One vector is turned by the same rotation once a step. Each row is the vector after some number of steps, and that number follows the row.
The counts run from 0 to 409.
[-22   6  -1  -1  -1  -2  18  31 -18  24  -5 -12  28  27  19  11  29   7
   8  14 -13   1 -27  -3  -6  12  -7   9  -2   1  12  10  10  -1  -4   2
  39   0   5   2  -9   5  -7   6  -3 -30  -6 -10   1 -31  29 -11 -21  -9
 -28   7  13   7  -1 -17 -29   3   4  28  21  15  -7 -12  -9  -6  22   1
  -8   0 -24 -10   1 -24] : 298
[ -5  23 -21  19 -33   1  -9  -6   7   1 -10 -18  12   1  16   6   3  -3
  25   0  22  -4   3  -8  -6  -4 -46   7  -1  -4  -7  25  21  -2   8  -5
   9  -1 -11 -16  -2 -25  -7  -4  -4   0 -20 -25 -28 -27   3   4   4   1
 -39  21   6   1 -24 -19  -4 -18  10  -9 -29   5  15 -14  17   8  11 -10
  12  23   7  -1  -6 -30] : 176
[-38  16  -1  -6 -10   2 -12  13  -1 -11 -17 -30   0  20 -12  18   4  11
  31   0  12  -9  14   5 -14 -35 -15   4   7  24  22  -1   6  -1   3   6
  10   1 -24  26  11  -2   6  19   5  -6 -15 -21  -3 -30  -6 -16  16  12
  -2  -1  19 -12  -9  22 -24 -17  29 -27 -19  16   6  -2  -9  -2   7   4
  13  36  -8 -17 -27  -6] : 312
[-19  19  -7  -7   0 -16  24   5  14  13  -6 -14  24   0   5  20   4  19
  25  -2   4   5  -8  -9   6 -24 -15  -3 -24 -16  14   8  -7 -15   7 -13
  13   7  -2 -13   1 -24   6  -7   2 -19  -2 -41 -17 -52   1  -2  11 -12
 -20  22 -11   3   2 -20 -21 -13   1  -5   2  -5  -6 -22   8  -4  10 -14
  -5  28  -4  13 -21 -36] : 138
[-50   1  13   1   5   8  -8  17  14  -5  -6   5  19  30  -8   7  25   5
  -3  24   2 -11 -16  -5  11 -14  13 -13  16  -7  20   7  -3  16   4  14
  -5   9  12   9  12  23 -14   5  13 -29  -1   9   2  -8  -3 -14  -5 -10
   5   6   6 -21  35  14 -41  -6  17 -35 -22   7  20 -12 -11  10  10   0
   5  28  -9   5   2  25] : 238
[-26  -5  -2   2   6  -8  23  22  -1  14  14  28  39  14  18  22  23  -9
   9  28 -13 -12 -35 -27  -8  18  13  12 -10  -8  19  22  -6  14   3   9
  14 -14  22 -11 -24  14 -29 -24   8 -33   7   1  11 -11  11   1 -27 -12
 -12  13  10   4  14 -19 -17  -2 -11  13   5  -3   8   0   5  -1   6  -4
  -1 -14  -5  22   1   2] : 193
[-17  11 -10  -7  -5  -5  24  31 -11  22  -3 -13  31  25  18  18  15   2
  21   9 -15 -17 -19  -5 -19   6  -9  20 -14  16  17  10  -3  -7 -17   6
  37   4 -11   4 -19  -4 -11   3  -5 -25 -12 -18  -1 -31  23  -7 -14   1
 -25  18   9 -13  -8 -23 -25  -6   4  26  13   4 -14  -2   2 -13  11  -2
 -10  -7  -6  -7 -11 -29] : 299
[-14  41 -27  -4   0 -17   0  20 -18   9   1 -12  11  12  21  16  21  -4
  25   5  13 -11 -24 -18  -6 -14  -2  -5 -16 -15  24  -1  10 -24  -1 -16
  20   0 -16 -13   2   4   9   9   3 -20 -25 -20  14 -31   2   0  -7 -14
 -10  18   8   8  18 -16 -24 -13   1  26  -9  15  -9 -10  28  -6  31   2
   9 -13  -5  -4   0 -31] : 404
[-32   0  12  11  -1   5   2  15  -2 -12   9  10  24  22  13   9  29   0
   8  11  15  28 -21 -11  14   7   4  -1   5 -30  16  10  15 -11  34  -3
  21  -5  18 -15  -4  -8 -31 -20   3 -16   1   4   3 -33   1 -20  -7  -9
 -26  -1  28  24  15  -7  -7  10   7  -4   3   2  22 -14   2  -1  28  10
  13  13 -13  11  -3   6] : 79
[-14   8  -3  22  -6   5   2  15   4 -19   2   6  18  18  13  19   0 -11
  28   2  16  -9  -3   0  -5  -8 -27   0  18  28   8   2  22  -2   4   7
   0   6   8   5   1 -23  16 -13 -18 -11   7  14 -14 -15  22  -7  -4  13
 -12 -14  37   2 -29  -1 -16 -18   9 -37 -17 -10   7   3   2  10  29 -15
  44   3 -19  -1 -25  23] : 112
[-31 -12  32  -2   0   8  11  22   3 -11  11   8  28  26   4  11  25   6
   3  15  10  26  -9  -5  12   1   0   4   6 -20  28  10   5   0  21  12
  27  -1  17  -3   2  -7 -34  -6  11 -17  -5  -5 -11 -38   1 -15   0 -14
 -34   8  22  17  16 -14 -14   0  14 -12  10   7  15 -16 -26 -10  19   2
   9  23  -6  11  -5  15] : 354
[ -4  13  -9  -1   2   9 -11  16 -24 -11  15  13   1  17  10  25  10 -14
  23  20  23 -18   4  -4 -13  -9   0   0   2  15  40 -11  15  15  -8  20
 -10 -15 -10  13  -8  38   7  15   7 -21   2 -15  17   4  -3  20 -12  -2
   2  -3  21   0   8  17 -20 -14  13  -5 -15  26  12  11   0  -2  21 -16
  22 -19   5 -12  -3  41] : 85
[-32  14  11  10   0  -2  -1   7 -12 -20   5   9  13   5   8  24   5  10
  29  -3  33  14  -8  -7   8  -9   4   0 -16 -18  32  -7  15  12  38   6
  -9 -29  11   8  -7  17  -9 -18  11 -13  35 -24  30 -20   6  -8   0 -26
 -11 -21  18  16   9  18 -17  12  -4   2  21  -4  19   5   9  11  10  -4
   4  15  -6  12 -12  10] : 115
[-13  42 -34  -7  -6 -19  -6  11  -1  13   4  -5  14  -3  14  20  14   0
  27   5   6 -26 -21 -26  -9 -23  -3   3 -23  -8  15  13   1 -12  -2 -16
   5   0 -18 -17  -4   1   5   3   7 -22 -21 -29  11 -21 -14   4   1  -8
   0  27  -2  -4  23 -15 -22 -10   4  13 -22   9   3  -3  28  -6  10  -8
   1  -4   1   8  -7 -30] : 129
[-29   9  -5 -11   4  -9  34  15  24  14  -1  12  25   7  13  18  10   7
  25  20  -2 -13 -16 -19   3 -21  -1  -1 -13  -4  31   6 -18  -9   4  -9
   5   8   5   0 -10 -18  -2 -25   2 -33 -14 -13 -20 -30  -4   1   0  -9
  -6  23 -11 -13  23 -23 -18 -23  -5  -7  -8 -20  -9 -12   9  -2   3 -15
   6  -2  -2  20 -20 -10] : 309
[  2  21 -30   7   3  -4   7   8  11  17  15  19   9   0  11  25   1  -6
  23  25   1 -36  -2 -23  -4 -18 -16  -8  -8   3  19  16  -6   0 -18   3
 -14   6  -4 -12  -4   3  10  -2  -3 -27 -17 -19 -19  -5  -6  23  -5   1
  -6  31 -14 -19  15 -17 -22 -29  -7  -5 -33   2  -3  -8  27  -6   1 -24
  10 -14   9  21  -5   6] : 63
[-23   4   3  16  16  10  -1  27  -6  -8  13  24  17  14  14  31   6  -5
  11  20   2  -5  -6 -12   6   0   9  -4   1  -5  31   3   8  34  14  27
 -26 -16  23  -1  -9  31  -2  -8   6 -16  32  -1  25   3   8  -1 -23 -12
 -15  -9  -2  -2  24   6 -34   0  -8  -7  -1   8  11  -2   6   5   2 -15
   8 -12  -7  20   0  35] : 295
[-20   6  -1  20 -35   9 -14 -15  -7 -13  -9  11  17  -4   4  16  10  -3
  16  25  39  -9   9 -13  -7  16 -23   0   6 -22   7  24  14  28  12   5
 -15 -27   0   2 -12  19 -20 -19   1  -5  -2  -6 -18   9   6   4  -1 -24
 -22  -4   9   2  -9   5 -10  -4   5 -13 -34  -1  32 -11  12  16  -1 -13
  14  17  11  12  12   3] : 315
[-21   6  -8   1 -25  -5  20   6   5   8 -20 -15  22   9  24  10  13  12
  21   9  28 -10   3  -6  -5  -9 -33   4   0 -19  15  14   2 -13   0 -13
  29   6 -15  20  -7  -7  -2 -15 -15 -18 -29 -13 -32 -25  28  -3  -7 -11
 -18   6   7 -12  -6 -21 -13 -18  -3  -2 -14 -16  -7 -19  10  10  20 -11
  14  15   0 -18  -9 -31] : 242
[-19  22 -35  -2 -12 -13  18  17 -11  11  -7  -7  27   1  16  22  -2 -11
  29   5  -8 -39 -16 -18 -30 -11 -11  30 -17  20   7  19 -14  -1  -6  -5
  17  -9 -16  -3 -26 -13  -4  -3  -4 -22 -16 -16   3 -22   7  -1 -10  11
  -3  18  11 -17  -8 -24 -21 -19   2  22  -4 -10  -8   2  24 -11   5 -10
   2 -18   2   1 -19 -23] : 300
[-22  26  -9   3  -8  -9 -10  -6  -2  -8  10   0  -2 -10  -4  26  -5   6
  35   8  27  -6   5  -9  -5 -38  -9 -12 -17   8  24  -2  11   2  11 -13
 -20 -12 -11  -6  10  -4  16  -3   8 -12  -6 -46   2 -20 -20  14  21  -9
  -2  13  -3   7   8  11 -14 -26  20 -16 -29  12  11   9  14  10   8 -25
  20  17   7  12 -24   2] : 245
[-23  26 -24  18 -20   1 -25  -5 -15  -4 -14 -11   6  -3   8  28   3  -8
  25  12  17 -38  -5 -14 -18  -8 -14  -1   4   8   4   7  17  21  -4   1
 -20 -20 -13  11  -5  34  14  -3   3 -14   9  -9  12  12  12  -4  -8 -11
   7  -9  -1 -23  -8  22 -28  -6  -3   2 -34   3  11   8  18  19   4 -14
   5   6  -3 -10   8  -7] : 199
[-27  15  -1  -3   9  -5  -2  21 -15 -16  16   3   9  12  -3  31  -7  -4
  37  -8  15  -8   6  -1 -18 -26   7  11 -16  20  39  -5  -2   7  18   9
  -6 -20  -8  13 -16  -2  -8   7  23 -12  10 -24  32 -25 -14  -9   6  11
   3 -11  16   3  13  17 -14  -8  17   6   9  11  11  21   1  -8  12  -9
   9  -6   4   1 -28  16] : 151
[-30  22 -10  -9   0 -17  12   4  15   4   3  -5  14  -1  -3  20   5   8
  33   3   4 -17 -25 -16   3 -40   5  -1 -26   2  19   9 -11 -19  11 -23
  -3  10  -5  -9  -2 -20   8 -16   4 -24 -13 -20  -1 -38  -9  -6  14  -8
   8  15   6  -1  20 -16 -18 -20   4 -19  -7 -10   0  -1  15   2   9 -11
  13  16 -13  20 -30 -20] : 310
[  1  15 -16  16 -21  -1  -5   3   5  -8   2  -3   9  13  20  14   4  -5
  29   7  31 -13  17  -3 -10  -6 -45  -5  10   9   7   4  12  -7  -8   3
   8   2 -21   2   3 -13  10   0 -10  -1 -27 -10 -39 -16  11  13  -1  14
 -22   9  13  -8 -24 -10  -8 -21   7 -16 -37   0   1  -9  22   4  21 -21
  32   3   4  -9  -7   5] : 177
[ -6   6 -12  19  -7   3  -8  10  11   8  17   2  19   8   0  16  -3  -5
  23   3   1   7 -12  -8   1 -10 -22   4 -15  17  -2  22   3  10   7   8
   0   1  10 -37   2 -43  -1   4   9  -1   3 -27 -24 -31  -8   6  10  17
 -42  21   8  10 -21 -18  -6 -18  12 -14 -15  18  19 -10   5  -2   3 -19
  24  23  -4  22 -13  -2] : 110
[ -1  -2 -15  19 -16  10 -10  17 -18   2  -1  10  29  30  21  19  10 -16
   7  24   1  -7   5  -3 -10  27 -26  13   9  -4   7  31   9  28   1  34
  14 -18  11  -7 -21  17 -26  11   3  -2   1  -2  -9  -1  18   0 -26   8
 -43   3  12 -11 -12 -19 -16   5   0  18  -3  20   9 -10   5  -7   3  -6
   3 -14   9  -1  15  14] : 155
[-29  28 -15  10  10  -9   4  14  32   4   8  -6  28   4   5  16   4   1
  25   6   2 -10 -15 -14   7 -34  -5 -10  -3  -1   4  17  -3  -9  17  -2
 -11  20  12 -28   9 -33  16  -8   2 -16   3  -7  -6 -32  -2  -6   2   3
  -5  18  -4  -8  26 -16 -30 -12   0 -23 -18  -9   8 -26  21   5   3  -8
  13  24 -20  29 -18 -15] : 101
[-37  -6  14 -10 -28  11   5   0 -14   0 -11 -10  19  12 -10  11  11  24
  15  17  14  11  12   6 -11  -2 -18  20 -10  -4  21  18  -6  26   5  12
  22 -17  -7  23 -17   5 -36  -3  19 -14  -7 -32  -7 -20   5  -2  15  -7
 -31   0   7  -8 -13  15 -16  -9  25   0   3  15  15  -3 -21  -9  -3  -2
 -15  31  19 -13 -15 -10] : 2
[  7   5 -22  24 -11   4   3  22  -5   3  12  21  34   6  33  28   8 -21
  12  25   7 -20 -10 -23  -6  22 -18  12   2  -8   9  26   7  14   4  18
  -4 -12  16 -22 -22   1 -14  -7  -8 -11  12  -1 -13   2  16   6 -28   6
 -30  18  -2  -5  -8 -31 -18  -2 -15  15  -9   5   7 -11  25   3   4 -16
   8 -17  -1  15  11  11] : 156
[-12   3   7  -3  21  -2  20  33   6   7  26  10  26  17   6  18   2  -3
  21  -6  -2   9  -9   5   8 -24  -8   6 -14  21  22  -2  -3  -7   6  14
  12   5  12 -17   1 -46   5  -2   3 -18   6 -26  -6 -47   1  -2   0  17
 -27  12  17  13  -4 -19 -20 -13  15  -2  16   9   1   0  -3 -15  20 -17
  17   4  -8  10 -28   6] : 44
[-12  18  -1   2  22  -1  -9  23   3  10   2  -3   3  21 -11  19  19   6
   7  15 -10 -20  -5   7   6 -30  -5 -18   3  27  21  -4  10  13 -21   7
  -9  16   2   2  30  13  34  21  -4 -27  -3 -16  -5 -17  -4   7  -4  -1
  -4  12  -1 -15   7   8 -43 -15   8 -23 -27  27  -5 -11  -3  -1  10  -4
  19   7 -13  -9  -7  16] : 340
[ -6  24 -25  16  -8  -3   2  22  -6   1   1  -7  23  -3  22  26 -17  -4
  39 -14  10  -5   7   2 -14 -12 -39  18 -22   8  12   4   4  -2  10   8
   9 -14 -14  -8 -17 -31  11   1  -6   2  12 -29   4 -26  14  -2  -5  14
 -26   4  12   1 -27  -9 -16  -9  -2  19  13   1  -9   0  25  -5   9 -17
   8 -11  -6  -4 -20 -20] : 82
